In the data rows, 128 means zero.
Here are some points:
[132 137 140 139 120 126 142 132 107 144 123 141 124 119]
[106 111 140  44 178  78 141 158 120 124 170 115 108 157]
[125 148 148 132 141 134 216  51  71 193 109 224 122 163]
[152 126 123 142  73 135  65 189 145  89  94  97 120 119]
[138 171 138 190  98 182 154  75  99 193 106 213 127 131]
[ 86 107 118  56 221 110 147 127 159 144 243 108 119 132]
[144 170 142 199  95 165 148  23 142 194  99 221  96  99]
[114 133 141 107 176 113 224  86  66 172 137 179 135 179]
[100 127 115 192 148 119 162 168 102  97 120  47 184  87]
[ 88 142 131 182 171 146 227  61  91 155 128 147 186 124]
[158  96 115 123 127 127  97 173 139  91 130  75 146 154]
[137 131 151 141 114  82 111 129 149 132 132 126  94  76]
[138 115 112 111 141 155 103 180 121 115 152  96 151 144]
[132 113 113  78 155 155  82 167 158 114 189 101 130 153]
[139 121 154  22 165  64  88 175 151 153 206 129  58 129]
[117  94 114  89 182  94 142 231  98  74 161  21 169 158]
[100 126 105 196 154 139 176 218  79  82 127   7 212 102]
[ 79 102 148  13 218  15 165 210  99 100 218  54 106 129]
[163 107 149  48  63  97  21 141 186 105  88 176  53 167]
[134 136 104 240 133 174 162 108 126 128 119  82 179  94]
[123  86 127  44 159  67 104 180 152  65 152  58 130 143]
[156 126 153  89  81  90  80 144 139 136  99 171  60 143]
[ 85 139 129 138 151 129 219  64  87 141  95 166 165 151]
[124 105 130  81 133  91  95 186 128  80 129  73 130 142]
[ 77 143 156 115 184  78 211  86 108 168 161 158 110  97]
[162  86 107  84 151 120  70 215 154  63 160  29 153 162]
[157 109 115  80  83 160  68 193 119 100 110 113 130 190]
[158 111 142  80 122  87  82 189 143 115 147  94  95 135]
[108 117 142  69 232  70 180 116 134 154 222 118 108 132]
[132  93 133  70 137  75 112 131 153  89 129 107 105 145]
[116 107 116  95 164 109 125 151 136  97 149  79 141 138]
[164 145 104 227  96 201 104 144 145 145 133 101 155  88]
[159 128 119 117  65 157  33 193 151  98  99 114 110 148]
[ 73 120 155  17 190  46 164 123 114 139 183 149  88 130]
[145 155 147 125  98 137 102  83 153 187 146 212  74 110]
[160 146 137 193  95 145 140  71 144 170 102 169 112 102]
[114 163 104 204  86 214 102 168 114 118 116  95 172  91]
[ 85 125 138 161 178  62 231  71 116 116 122 109 156  89]
[157 147 103 205  56 199  65 159 142 120  91 111 142  92]
[108 130 126 110 146 130 131 130 136 129 147 133 132 131]
[154 106 119 150 137 137 123 159 116 110 128  82 159 152]
[ 81 104 141  33 217  18 180 211  99 105 212  47 114 119]
[101 113 117  40 174 121 100 203 125 111 199  80 122 152]
[145 152 130 178  91 147 128  29 172 153  89 199 109  89]
[124  82 135  28 205  46 150 146 131  90 182  82 120 171]
[139 126 132 123  99 110 107 113 149 108  94 140 114 124]
[129 123 132 114 132 101 117  85 157 129 123 154 105 115]
[ 90 122 118 116 217 127 203 117 103 145 198 109 157 128]
[125 117 103  88 172 155 123 103 148 135 173 138 140 161]
[ 85 116 131 118 186 100 211 134  74 128 145 105 167 148]
[102 135 127 170 149 139 183 121  95 140 121 112 170 118]
[107 167 144 190 116 151 185  37 101 189  92 231 123 102]
[167 117 146  44  75 112  33 135 182 134 114 187  58 158]
[ 76 154 141 155 133 110 199   9 125 151  87 200 128  85]
[152  89 125  75 165  89  98 201 148  88 174  50 124 150]
10 more points follow, each with its number after it:
[116 140 111 112 137 180 137  53 154 158 147 198 128 148] 0
[124 102 132 128 166  59 161 193 101  81 132  27 159 128] 1
[205 133 103 210  51 234  55 169 138 116  92 113 162 153] 2
[107 147 150 176 117 102 202  22 105 154  56 207 127 109] 3
[114 153 140 165 107 141 170  81  94 150  88 183 141 124] 4
[144 128 161  70 100  67  75 142 157 139 129 163  37 118] 5
[ 85 134 144 104 182  91 188  99 107 150 155 152 123 128] 6
[ 88 156 127 187 159 180 214  65  85 182 137 170 171 116] 7
[163 146 113 230  97 219 125  81 147 177 116 156 154  96] 8
[133 112  94 124 154 174 113 166 123 110 158  72 174 154] 9
Which of these numbered points is nearest to each point below, ignoring the 3 directions in which the first points spread most? Its number follows each.
[ 63 150 109 157 171 187 221  11 114 160 131 196 179 139] > 0
[155 158 123 202 117 185 165  67 111 194 116 193 142 135] > 2
[118 138 108 189 109 169 155 189  64  90  81  72 197 135] > 4
[117  74 137  58 213  15 156 226 100  60 164   0 144 154] > 1
[159 103 122  70 167 114  87 166 170 129 206 100 102 147] > 8
[127 116 103  98 158 163 116 111 158 139 183 127 129 149] > 0
[124 130 105 179 176 156 190 157  75 125 141  73 201 146] > 2
[151 127 135 112  90 134  60 169 158 121 119 126  97 136] > 6
[172 136 140  85 103 144  54  74 200 180 147 219  48 131] > 8
[156  98 134  82  53  75  40 162 160  45  62  97  95 141] > 3
[116 140 133 186 107 124 188  60  98 127  60 158 156 123] > 3
[ 83 141 123  98 194 139 210   9 125 168 155 208 139 150] > 0
[168 119 120  89  94 156  18 153 197 124 152 144  78 130] > 8
[150 113 110  67 146 138  63 163 157 117 174 106 114 170] > 9
[111 112 115 107 192 104 160 114 135 142 190 108 126 125] > 8
[154 143 150  94  74 123  69  72 178 160 105 223  51 137] > 6
[119 131 129 204 109 133 198  82  91 110  52 124 171 116] > 3
[ 95 148 163 134 137  66 178 108 112 157 135 156  92  79] > 5
[138 114 107 107 170 162  99 160 157 128 194  87 145 139] > 8
[168 130 120  64  83 172   5 141 205 136 165 176  53 155] > 0
[129 106  98 144 179 150 146 158 115  88 149  45 196 143] > 9
[163 146 115 124  49 195  32 146 155 141 114 174  92 135] > 7
[126 128 116 115 119 169  94 147 140 142 149 134 125 138] > 7
[ 60 132 178  21 125  21 165  52 121 125  88 234  53 121] > 3
[ 97 142 117 147 178 149 216  53  95 157 121 161 172 145] > 9
[127 107 112 191  86 108 133 165 112  45  43  43 186 101] > 3
[111 153 118 163 115 191 136 138 100 147 129 135 147 114] > 7
[111 142 114 184 157 170 201  49 104 160 128 168 173 121] > 9
[136 119 114 156 144 146 165 153  86 123 141  97 169 160] > 2
[122 113 129  37 174 106 117  70 170 137 170 179  89 155] > 0
[101 158 120 184 147 186 190  79  93 167 133 161 167 120] > 7
[112 133  95 169 198 183 192  83 123 139 163 102 201 136] > 0
[102 124 118 120 209 137 193  64 132 135 177 122 165 133] > 0
[176 129 111 180 105 166 112 136 126 123  97 118 154 151] > 2
[110 140 182  31  41  50  63  60 171 123  45 255   7 121] > 3
[129 116 115 144 152 161 171 178  63 117 129  83 191 181] > 2
[158 101 113  89 142 129  88 224 120  84 150  58 141 177] > 2
[131 127  98 127 132 190 120 106 138 122 130 137 167 166] > 0
[160 121 114 124  67 156  27 167 174  98 104 109 109 119] > 6
[170 118 143  47  46 104   8 189 156  97  89 152  57 158] > 4
[124 168 130 177  83 197 135  81 116 185 111 203 118 111] > 7
[134 139 122 173  73 175 113 157  97 122  74 132 157 136] > 4
[ 63 161 121 160 195 166 223  93  77 168 177 129 165  99] > 7
[106 139 145  82 145  92 150  48 152 168 140 204  78 116] > 6
[ 92 114 101 129 168 150 141 210  92 100 180  26 190 136] > 7
[105 127 111 177 147 144 186 180  69  91 102  50 201 128] > 4
[ 71 111 153  58 205  20 187 153 114 120 187  85 106 103] > 5
[122 127 134  86 162 127 141  64 161 172 182 181  96 131] > 8
[ 85 137 142 176 173  84 217 113  87 154 139 106 150  76] > 5
[110  96 120  99 162 102 153 203  77  81 136  51 174 171] > 4
[102 102 143  31 173  35 122 222 120  85 183  49  92 134] > 5
[140  96 129 130 135  76 115 200 122  87 124  51 134 121] > 1
[183 116 141 129  60 102  39 189 145  98  88  95  95 135] > 1
[140  76 122  81 149  48 101 238 132  57 141  16 128 147] > 1
[193 123 118 112  44 155  28 218 124  96  80 124 118 180] > 4
[123 112 136  65 166  83 129 152 135 116 173 109 107 145] > 6
[121 136 171  96  77  62 112  18 167 141  62 246  46 112] > 3
[ 98 115 125 125 158 125 180 141  83 106 115  96 174 154] > 4
[173 123 107 151  47 182  24 165 173  97  85 109 118 120] > 6
[174 130 124 120  98 155  76 140 135 133 128 160 112 157] > 2
[108 135  86 219 171 189 198 135  91 129 152  61 222 119] > 9
[177 145  90 237 123 237 130 174 108 137 135  72 209 137] > 2
[145 141 163 147  82  83 127  75 138 161  76 194  76 109] > 1
[161 123 102 168 103 188 107 186 100 109 114  90 176 159] > 2
[168 121  95 146 104 197  58 184 139 102 124  86 160 164] > 9
[118 143 167  65  89  71  95 100 156 155 118 210  36 104] > 5
[171 127 100 187  92 198  93 206  97 105 107  69 175 146] > 2
Now 10 new points, numbered from 0 again:
[167 120 146  83  74 109  59 115 160 116  84 179  78 170] 0
[130 162 153 181  62 139 142  81 116 169  81 202  99  97] 1
[130 113 125 159 143 100 147 159 128 110 133  65 146  95] 2
[119 107 108  94 189 136 148 208  98 105 175  49 172 173] 3
[166 143 100 218  30 223  65 141 138 109  45 135 171 131] 4
[141 160  91 233  74 244 110 127 122 138  92 135 182 114] 5
[140 122 125 160 148 128 152 160 102 123 136  67 152 124] 6
[ 89 138 128 166 186 126 223  70  99 174 165 135 155 104] 7
[142 128 163 113 124  78 119 125 132 149 130 147  73 105] 8
[128  91 123  40 192  71 100 233 140  91 207  31 125 145] 9
Which of these numbered points is nearest to each point below, ignoring the 3 directions in which the first points spread most? Its number follows each.
[131 119 126  66 150 126  87 110 176 138 176 149  86 135] > 7
[142 138 139 145  95 118 109  94 155 138 108 157 101 100] > 2
[126 149 119 187  65 167  87 194 113 106  90  88 154  98] > 1
[138 150 156 186  79 116 183  15 116 162  35 228 113 118] > 0
[127 149 168  64  63  95  83  68 152 156  93 255  31 119] > 1
[ 83 141 133 156 192 136 229  43  98 184 161 174 146 113] > 7
[175 117 148 115  93 101  58 200 149 123 139 104  84 120] > 8
[118 140 121 191 140 169 177  60 115 165 123 163 156 111] > 7
[178 138 124 138  63 173  36 189 154 128 112 127 106 132] > 9
[125  93 113 103 185  99 138 225 101  75 169  11 160 147] > 6
[140  85 113  19 164 115  88 245 107  95 176  72 130 205] > 3
[149 108 125 156  94 115 119 164 115  80  72  76 159 141] > 0
[126 177 161 146   4 136  70  68 137 140  18 240  73  86] > 1
[ 90 125 139 175 197  74 244 125  71 139 158  76 165  79] > 8
[138  99 123 119 153 104 121 197 123  89 146  38 142 133] > 6
[150 161 144 208  54 149 149  25 119 159  35 218 117 112] > 0
[117 111 166  24 160  19 132  94 167 125 155 166  53 135] > 2
[112 144 129 192 150 117 204 140  81 136 129  87 160  94] > 8
[143 118 138  77 134 111  90 138 158 143 172 136  90 143] > 7
[ 87 125 105 108 189 145 175 135  99 134 181 114 167 138] > 5
[ 84 113 140  66 218  65 198 149 104 137 202  94 128 134] > 9
[200 146  95 235  50 255  72 127 135 134  70 135 179 146] > 3
[132 136 143 173  83 125 159  93  80 126  39 167 144 147] > 0
[ 85 123 143  89 173  62 188 150  90 122 147 110 135 131] > 1
[156 123 125 168 127 120 123 191 117 110 126  60 147 110] > 8
[ 96 132 160  63 133  57 133  41 174 147 132 199  59  96] > 2
[158 134 111 117  92 186  73 163 129 126 109 139 127 168] > 3
[156 116 124 130  78 118  44 219 155  83 113  61 114 114] > 8
[108 150  87 207 136 231 152 146  98 141 141  94 199 108] > 5
[126 124 155  70 119  83  95 131 154 149 155 168  68 133] > 9
[145 143 117 133  61 165  73 150 127 121  82 156 127 147] > 4
[110 104 145  83 194  65 179 127 114 126 168 106 122 140] > 6
[ 68 157 121 197 192 152 247  18  99 175 137 160 173  86] > 7
[121 131 146  73 135  81 109 124 148 146 151 159  75 126] > 9
[124 143 108 189 109 177 145 112 112 128  96 129 174 120] > 4
[137 101 112 152 159 114 147 221  94  76 134  10 181 130] > 6
[159  75 127  43 111  66  53 229 126  54 100  61 114 198] > 0
[ 88 123 127 114 227 101 221  74 111 158 189 134 142 128] > 7
[154 113 154  80 161  83 122 124 157 149 171 149  80 135] > 9
[111 150 125 189 130 152 168 116 101 147 122 127 153  94] > 9
[113 100 115 129 170 104 154 156 101  80 129  50 180 148] > 0
[105  95 162  26 167   3 131  98 165  94 142 133  61 121] > 2
[105 163 137 170 122 155 183  29 115 172  94 219 135 123] > 4
[139 134 127 126 132 142 113  75 161 156 141 179 102 123] > 7
[118 108 127  78 157  87  97 201 140  94 174  63 121 114] > 9
[110  97 101 130 165 134 146 225  87  69 147  14 202 152] > 4
[100 122 143  83 152 102 159 117 117 136 142 158 112 142] > 4
[137 126 109  96 127 159  97 120 153 135 150 158 117 146] > 5
[114 104 129  55 198  87 160 183 110 113 189  86 137 175] > 3
[ 92  81 147  25 214   0 152 177 141  87 198  50  98 118] > 2
[137 119 148  90 104  92  95  93 174 138 124 166  66 116] > 2
[ 65 123 159  65 212  34 213  71 121 142 163 141 112 118] > 2
[105 151 136 172 144 132 193  58 106 173 115 169 142 105] > 9
[ 77 129 140 143 223  83 253  83  89 158 178 111 154  96] > 9
[114 137 130  94 141 141 135  71 145 159 142 199 101 144] > 5
[150 113 146  54 129 103  79  78 192 145 148 194  59 142] > 7
[171 116 121  83  97 153  24 126 195 119 134 161  80 141] > 7
[171 126 113 192  85 170 120 122 117 105  59 116 162 140] > 0
[153 180  91 239  47 255  69 143 121 161 106 147 161 101] > 5
[137 146 160  86  99  89 102 123 132 155 113 182  64 127] > 1
[126 101 131  60 137  74  93 207 127  83 141  70 112 140] > 1
[171 103 118  97 115 125  66 216 142  86 140  66 121 159] > 6
[173 123 127  83  83 160   9 117 205 134 137 173  66 142] > 7
[115  96 154  25 172  24 133 147 128  93 149 120  94 154] > 0
[ 92 152 163  74 107  78 116 107 137 156 134 202  52  98] > 1
[165 108 105  94 129 161  93 140 149 113 137 116 146 184] > 3
[114 130 135 101 133 119 138 127 114 138 131 148 117 142] > 4
